(in the rows, 128 means zero)
The rows below fall into families. The same turns and mirrors carry the whole set onto itself and the rows of a family onto each other. For each named row, which other rows are in its family? Write them in the order they are listed.
These 20 rows form 4 families of 5 rows each.
Zap: [147  96  85 153 127 110 142 152 130 102 145 107 137 124 138 128 134 136
 141 128 125 117 152 166 166 157 148 114 132]
lum: [114 107 110 157 146  93 137 164 131 123 147 103 149 118 131 154 132 136
 130 132 133 111 124 140 157 161 149  83 120]
lifor: [132 120 141 119 138 116 141 112 112 109 128 122 106 119 127 123 115  50
 128 108 123 113 135 102 104 123 153  87 149]
remos: [134 173 147 159 111 144 135 107 149 117 124 136 117 119 145 101 148  76
  96 129  96 117 142 140 140 151 146 133  93]
gil: [101 133 115 138 115 104 139 142 136 141 131 138  95 147 139 132 142 140
 113 144 145 122  84 108 130 136 105 108 176]
Noteg: [124 142  80 152 126 135 131  82 117 147 132 121 147  86 127 105 109 114
 137 158 132 147 165 149 128 138 108 134 161]
bezin: [ 99  91 130 121 123  90 104 147 128 149 104 115 107 117 158 113 168 115
 128 135 140 126 114  93 126 157 116 119 148]
Gupav: [148 125 138 122 130 111 137 105 132 127 135 154 129 116 105 119 102  59
 129 119  92 128 132  95 111 134 162  99 140]
Kufam: [136 138  78 150 131 119 121  78 123 158 124 127 135 108 136  80 143 128
 139 173 102 130 165 141 137 127 116 133 145]
Lasum: [140 158 150 140 120 124 151  92 155 124 145 163 116  87 158 118 159  90
 108 115 128 150 155 118 119 176 136 144 122]
vuf: [123 104 130 110 149  84 134 101 141 108 134 132 113 119 142 128 136  75
 108 110  98 134 126  98 129 170 170 118 174]
sevef: [121 187 147 145 103 129 134  98 164 123 127 143 134 117 150 128 156  89
  98 133  91 117 151 120 157 124 140 135 126]
daku: [135 183 120 152 120 153 137 102 166 143 137 133 150 105 160 138 151 106
 108 127  96 111 152 136 125 143 143 141 114]
vigu: [144 113 108 145 123 120 125 157 136 135  96 106 152 104 143 140 146 121
 121 135 159 128 115 173 157 176 149 116 138]
Musif: [132 131  77 138 112 117 108 122 116 162 137 128 141  72 136 109 118 131
 133 165 114 147 161 153 132 134 113 111 157]
semu: [137 113 139 109 142 105 138  92 113 118 134 130  96 134 126 107 110  76
 118 121 104 112 105 140 103 125 163  90 160]
nakez: [106 115 125 134 119  95 150 144 137 136 147 138  82 133 154 113 159 147
 131 131 135 111  92 120 123 130  98 118 132]
fipi: [161 139 122 129 137 106 127  83 140 165 122 160 152  78 141 116 145 120
 139 168 138 146 155 169 134 139 142 113 156]
kefi: [104 138 133 129 121 115 122 145 117 137 136 140  93 141 151 115 148 143
 107 113 130 129 100  82 104 137 127 111 162]
Rus: [128 105 121 161 126 112 133 162 130 118 142 123 138 111 139 153 142 136
 152 133 136 107 169 154 171 141 143  97 131]

Which other rows belong to the same family as nakez? Zap, remos, Kufam, semu
Which other rows belong to the same family as vuf? bezin, Lasum, vigu, fipi

